In the data rows, the value 500 means zero.
Here is a table of points, one per row:
{580, 435, 390, 426, 598, 313, 392, 377, 432, 654, 482, 558, 408, 272, 419, 466, 364, 475, 577, 195, 494, 999, 456, 738, 199, 648, 298, 650, 480, 520, 469, 656}
{658, 411, 400, 455, 551, 568, 566, 446, 413, 573, 548, 445, 395, 460, 556, 389, 534, 227, 610, 163, 632, 349, 344, 644, 109, 670, 489, 350, 549, 360, 283, 590}
{724, 691, 377, 345, 539, 480, 565, 409, 466, 360, 520, 475, 459, 731, 399, 380, 664, 289, 636, 437, 659, 418, 411, 448, 103, 486, 361, 581, 497, 582, 449, 267}
{646, 512, 411, 427, 336, 380, 634, 554, 409, 307, 811, 344, 621, 720, 379, 408, 418, 336, 525, 136, 671, 471, 497, 456, 610, 489, 540, 495, 497, 471, 637, 417}
{590, 682, 494, 346, 446, 397, 536, 570, 333, 344, 510, 438, 544, 514, 467, 487, 559, 239, 563, 228, 396, 464, 456, 479, 713, 522, 421, 643, 540, 401, 690, 535}
{414, 404, 434, 404, 294, 558, 554, 626, 405, 313, 241, 481, 443, 481, 501, 497, 486, 440, 446,  38, 531, 451, 554, 412, 614, 456, 346, 673, 567, 563, 682, 519}
{637, 671, 469, 302, 432, 527, 446, 703, 341, 353, 284, 431, 303, 302, 628, 496, 662, 497, 595, 439, 251, 432, 421, 508, 670, 561, 332, 602, 573, 748, 450, 639}
{312, 669, 323, 345, 648, 430, 569, 701, 763, 493, 367, 513, 495, 379, 581, 396, 545, 580, 535,  53, 304, 398, 473, 512, 610, 520, 866, 299, 437, 728, 383, 505}
{505, 694, 400, 333, 529, 450, 612, 640, 638, 243, 274, 417, 411, 585, 383, 491, 186, 570, 548, 684, 625, 522, 558, 457, 555, 514, 301, 288, 605, 733, 306, 650}
{444, 588, 639, 599, 572, 162, 446, 463, 498, 286, 514, 354, 371, 459, 409, 607, 241, 536, 588, 611, 562, 461, 332, 512, 548, 542, 785, 608, 569, 741, 445, 560}
{383, 471, 425, 749, 601, 699, 516, 514, 471, 388, 424, 393, 386, 617, 399, 595, 296, 522, 550, 487, 539, 546, 349, 421, 587, 568, 786, 919, 693, 292, 284, 650}
{461, 605, 606, 565, 706, 627, 613, 603, 497, 534, 362, 341, 348, 543, 325, 670, 781, 458, 547, 594, 524, 551, 362, 508, 504, 570, 844, 823, 404, 499, 542, 430}
{477, 572, 360, 679, 680, 502, 451, 550, 474, 366, 355, 337, 450, 457, 509, 599, 443, 684, 659, 549, 668, 419, 475, 451, 442, 540, 456, 535,  89, 354, 637, 517}
{559, 609, 628, 599, 663, 474, 577, 611, 322, 508, 390, 454, 542, 526, 471, 549, 237, 484, 444, 547, 516, 457, 442, 498, 552, 626, 364, 390,  95, 400, 480, 672}
{253, 558, 465, 694, 491, 536, 677, 539, 380, 506, 571, 268, 434, 361, 447, 386, 201, 511, 286, 487, 532, 506, 463, 433, 435, 501, 452, 372, 293, 510, 539, 267}
{441, 621, 374, 706, 485, 618, 639, 565, 350, 596, 404, 547, 363, 480, 455, 624, 283, 491, 539, 541, 503, 551, 510, 433, 510, 550, 396, 352, 785, 536, 413, 255}
{402, 536, 516, 667, 313, 428, 564, 573, 346, 553, 394, 612, 272, 496, 507, 642, 532, 506, 588, 564, 595, 473, 516, 478, 485, 580, 425, 362, 678, 477, 410, 299}
{464, 424, 565, 605, 291, 485, 583, 508, 353, 558, 537, 533, 241, 419, 611, 651, 657, 478, 605, 549, 634, 465, 511, 453, 529, 552, 482, 467, 246, 607, 432, 281}
{618, 575, 302, 606, 333, 560, 497, 387, 495, 654, 495, 562, 361, 739, 362, 710, 619, 537, 508, 474, 399, 535, 588, 405, 607, 599, 502, 462, 149, 501, 254, 439}
{334, 719, 436, 616, 311, 455, 573, 627, 338, 682, 598, 629, 488, 583, 285, 338, 599, 481, 605, 627, 241, 557, 435, 525, 457, 411, 416, 513, 275, 548, 577, 610}
{405, 365, 603, 595, 345, 459, 582, 462, 412, 580, 437, 689, 428, 648, 527, 426, 513, 515, 565, 447, 328, 501, 446, 464, 585, 452, 480, 445, 127, 382, 407, 666}
{671, 265, 547, 699, 506, 271, 728, 523, 643, 525, 436, 576, 360, 583, 442, 442, 527, 505, 575, 550, 309, 481, 497, 459, 476, 342, 497, 527, 450, 519, 671, 444}
{594, 376, 488, 682, 421, 486, 750, 425, 631, 613, 465, 465, 361, 470, 533, 338, 527, 523, 609, 550, 351, 513, 452, 405, 561, 412, 487, 420, 673, 410, 636, 550}
{562, 555, 537, 637, 513, 425, 742, 487, 664, 555, 492, 457, 502, 541, 583, 344, 554, 484, 597, 558, 309, 557, 431, 466, 571, 454, 458, 445, 638, 363, 610, 507}
{563, 510, 164, 697, 490, 527, 418, 425, 732, 492, 490, 556, 510, 563, 667, 379, 483, 632, 650, 519, 351, 527, 555, 435, 477, 499, 459, 530, 567, 427, 618, 527}
{548, 698, 256, 624, 467, 434, 353, 429, 692, 608, 547, 458, 634, 521, 702, 444, 487, 577, 601, 535, 297, 490, 442, 500, 477, 551, 537, 500, 530, 493, 651, 454}
{567, 659, 507, 556, 341, 339, 465, 528, 708, 479, 493, 256, 645, 529, 779, 547, 555, 541, 243, 569, 370, 525, 396, 450, 479, 555, 413, 583, 526, 321, 570, 520}
{665, 569, 554, 541, 309, 569, 499, 437, 686, 540, 496, 294, 557, 521, 732, 473, 498, 530, 234, 547, 628, 521, 435, 486, 500, 618, 490, 527, 480, 595, 561, 506}
{636, 526, 591, 608, 400, 655, 435, 369, 654, 442, 454, 489, 463, 524, 648, 491, 508, 391, 233, 516, 566, 420, 556, 542, 545, 641, 513, 447, 494, 544, 536, 617}
{656, 406, 512, 580, 443, 568, 400, 422, 667, 527, 308, 587, 576, 471, 509, 487, 429, 504, 301, 491, 597, 442, 498, 526, 455, 493, 526, 442, 477, 576, 619, 572}
{709, 446, 558, 583, 483, 646, 439, 397, 615, 480, 372, 567, 559, 486, 353, 447, 554, 567, 351, 538, 609, 530, 469, 593, 450, 342, 491, 559, 481, 676, 588, 546}
{515, 663, 589, 719, 525, 677, 372, 333, 398, 443, 439, 617, 696, 454, 299, 381, 543, 448, 385, 464, 518, 524, 452, 643, 580, 243, 546, 430, 562, 606, 535, 603}
{651, 562, 669, 719, 772, 568, 380, 374, 398, 513, 420, 545, 696, 312, 521, 463, 528, 468, 403, 418, 473, 462, 502, 506, 518, 290, 439, 528, 475, 594, 423, 284}
{522, 593, 708, 690, 628, 411, 393, 405, 541, 292, 560, 692, 549, 388, 521, 323, 564, 412, 370, 506, 539, 495, 501, 576, 604, 652, 494, 426, 525, 401, 319, 364}
{363, 608, 681, 492, 443, 498, 547, 461, 763, 445, 443, 575, 598, 299, 307, 386, 492, 373, 304, 533, 558, 516, 474, 534, 486, 597, 446, 521, 482, 281, 334, 386}
{526, 564, 623, 407, 396, 443, 489, 274, 697, 676, 536, 570, 511, 114, 302, 688, 437, 465, 574, 500, 537, 453, 511, 412, 596, 592, 450, 507, 539, 472, 418, 366}
{662, 487, 588, 416, 368, 466, 602, 487, 329, 302, 414, 369, 519, 365, 628, 483, 581, 581, 540, 456, 511, 999, 826, 498, 322, 460, 887, 330, 469, 485, 447, 540}
{372, 666, 519, 395, 457, 360, 536, 338, 299, 352, 378, 432, 544, 470, 495, 528, 575, 588, 463, 561, 203, 220, 775, 310,   0, 468, 693, 490, 595, 390, 416, 656}
{616, 591, 568, 219, 449, 441, 686, 324, 353, 764, 400, 536, 621, 543, 626, 278, 167, 545, 683, 612, 692, 380, 767, 336, 564, 534, 735, 819, 497, 504, 388, 531}
{411, 520, 488, 675, 421, 385, 566, 493, 327, 578, 520, 566, 528, 588, 571, 422, 401, 487, 444, 559, 543, 388, 847, 945, 496, 635, 602, 826, 565, 621, 613, 484}
{404, 522, 379, 446, 642, 494, 649, 456, 519, 593, 486, 331, 486, 480, 458, 539, 646, 553, 424, 530, 529, 403, 999, 929, 643, 511, 341, 532, 534, 380, 510, 544}
{496, 421, 381, 329, 548, 483, 761, 444, 423, 608, 454, 383, 554, 615, 553, 628, 549, 649, 382, 576, 549, 497, 256, 983, 550, 276, 510, 408, 539, 418, 369, 547}
{358, 371, 334, 357, 495, 345, 439, 191, 392, 547, 477, 459, 398, 481, 638, 663, 487, 562, 553, 519, 568, 383, 311, 784, 558, 168, 502, 440, 527, 473, 464, 517}
{406, 420, 279, 380, 485, 383, 276, 379, 448, 574, 378, 353, 574, 683, 512, 619, 521, 206, 452, 599, 540, 586, 496, 457, 585,  84, 487, 469, 498, 452, 348, 488}
{326, 343, 304, 406, 653, 422, 309, 514, 563, 477, 417, 420, 433, 507, 581, 282, 570,   0, 673, 724, 666, 552, 574, 410, 608, 494, 549, 409, 458, 457, 663, 518}
{499, 383, 327, 366, 638, 432, 447, 518, 367, 663, 513, 509, 484, 585, 491, 596, 512, 227, 215, 653, 436, 505, 453, 392, 524, 735, 570, 436, 557, 498, 706, 635}
{538, 455, 339, 371, 623, 509, 358, 439, 331, 600, 594, 407, 420, 655, 264, 421, 547, 741, 309, 531, 574, 513, 473, 392, 540, 701, 492, 351, 608, 509, 715, 601}
{573, 342, 607, 415, 736, 439, 424, 431, 236, 469, 421, 591, 461, 599, 469, 435, 580, 675, 302, 507, 528, 453, 441, 419, 540, 637, 495, 412, 558, 541, 699, 411}
{485, 493, 398, 345, 684, 559, 418, 516, 369, 542, 553, 544, 531, 434, 522, 344, 573, 640, 359, 563, 542, 570, 452, 435, 601, 636, 461, 520, 489, 478, 409, 300}
{307, 474, 355, 377, 516, 535, 639, 608, 382, 365, 531, 704, 709, 429, 544, 373, 577, 583, 297, 636, 567, 611, 408, 430, 475, 559, 442, 571, 525, 446, 448, 380}
{481, 403, 276, 408, 468, 508, 663, 463, 475, 313, 668, 794, 714, 321, 425, 788, 521, 483, 385, 494, 508, 500, 522, 391, 559, 562, 568, 481, 492, 496, 488, 480}
{539, 306, 325, 428, 382, 449, 520, 753, 551, 275, 537, 701, 755, 274, 486, 646, 532, 579, 735, 613, 660, 435, 446, 550, 484, 528, 512, 501, 473, 406, 477, 464}
{586, 298, 389, 426, 555, 553, 521, 551, 513, 344, 710, 500, 595, 297, 448, 745, 453, 454, 595, 569, 252, 446, 588, 488, 507, 536, 444, 507, 494, 489, 442, 348}
{589, 312, 600, 413, 494, 536, 385, 560, 434, 457, 571, 421, 601, 519, 448, 507, 447, 539, 631, 574, 220, 515, 467, 520, 534, 564, 430, 553, 575, 404, 332, 283}
{555, 254, 678, 508, 451, 553, 256, 501, 449, 487, 391, 441, 584, 789, 481, 387, 474, 594, 630, 437, 280, 504, 546, 517, 577, 597, 485, 434, 583, 348, 287, 232}
{550, 260, 665, 398, 318, 603, 411, 534, 579, 578, 425, 369, 644, 521, 210, 425, 423, 479, 625, 563, 299, 419, 440, 599, 468, 589, 603, 372, 513, 506, 679, 530}
{528, 263, 612, 376, 400, 725, 406, 418, 570, 388, 517, 434, 561, 523, 569, 385, 464, 531, 647, 631, 329, 483, 455, 558, 459, 595, 477, 523, 403, 722, 586, 552}
These points spread out most along one direction. For each point below, how far along it does it lie, from 0 to 99? The average is 50, and the first point in the table lies past the average. One standard deviation of the points above along it is 16.
{211, 446, 560, 371, 540, 651, 684, 235, 643, 358, 741, 431, 546, 479, 617, 305, 585, 532, 588, 564, 310, 530, 439, 435, 546, 544, 360, 550, 477, 779, 366, 628} ~ 46
{386, 364, 615, 674, 568, 390, 520, 604, 637, 654, 552, 444, 776, 734, 585, 683, 615, 457, 551, 443, 618, 519, 530, 422, 470, 634, 428, 469, 558, 879, 164, 648} ~ 46
{271, 379, 637, 586, 523, 523, 501, 511, 599, 637, 458, 322, 657, 545, 457, 672, 609, 559, 600, 432, 643, 508, 530, 397, 398, 527, 385, 534, 576, 661, 669, 461} ~ 44
{366, 528, 660, 542, 511, 523, 457, 416, 511, 547, 548, 483, 618, 550, 618, 648, 605, 616, 663, 442, 665, 517, 426, 428, 539, 603, 453, 439, 575, 373, 632, 642} ~ 44
{333, 558, 676, 499, 496, 581, 489, 420, 593, 526, 457, 609, 525, 582, 506, 636, 638, 522, 649, 466, 649, 507, 517, 474, 501, 563, 500, 416, 554, 426, 674, 559} ~ 44
{516, 666, 680, 476, 586, 560, 499, 504, 552, 508, 623, 636, 492, 601, 531, 670, 581, 527, 666, 545, 574, 534, 470, 525, 508, 527, 470, 454, 590, 422, 632, 599} ~ 46
{482, 699, 665, 474, 582, 613, 423, 602, 551, 559, 666, 504, 524, 559, 567, 632, 499, 549, 696, 511, 569, 549, 540, 521, 524, 428, 465, 409, 540, 403, 627, 519} ~ 46
{513, 682, 632, 480, 605, 735, 468, 547, 552, 546, 661, 627, 430, 524, 612, 653, 361, 464, 639, 496, 522, 487, 552, 513, 463, 365, 502, 417, 527, 481, 634, 519} ~ 46
{370, 571, 659, 358, 550, 612, 375, 586, 604, 547, 635, 681, 395, 621, 629, 589, 168, 469, 448, 457, 458, 566, 499, 506, 401, 311, 491, 522, 484, 489, 620, 460} ~ 46
{460, 463, 684, 230, 579, 553, 461, 676, 733, 546, 568, 633, 251, 620, 620, 580, 446, 507, 286, 485, 482, 522, 543, 482, 417, 326, 490, 581, 452, 418, 534, 484} ~ 47
{589, 417, 532, 629, 552, 494, 439, 704, 557, 506, 691, 608, 365, 493, 589, 475, 528, 478, 351, 508, 549, 464, 535, 468, 416, 300, 534, 513, 528, 528, 545, 598} ~ 42
{613, 386, 498, 489, 587, 355, 370, 566, 594, 559, 648, 561, 364, 460, 355, 410, 551, 658, 381, 454, 593, 472, 608, 324, 541, 240, 408, 593, 490, 444, 415, 678} ~ 46
{628, 389, 592, 642, 550, 582, 372, 653, 318, 565, 708, 493, 408, 313, 491, 370, 579, 509, 426, 531, 570, 405, 558, 386, 554, 245, 503, 455, 579, 498, 337, 752} ~ 44
{552, 533, 521, 403, 449, 554, 414, 687, 421, 702, 553, 523, 578, 319, 471, 378, 582, 561, 401, 542, 574, 452, 429, 416, 485, 240, 561, 510, 546, 472, 399, 357} ~ 47
{372, 521, 373, 395, 242, 471, 254, 654, 602, 485, 668, 657, 377, 373, 419, 365, 545, 619, 362, 576, 610, 446, 454, 590, 472, 638, 576, 528, 524, 474, 407, 387} ~ 49
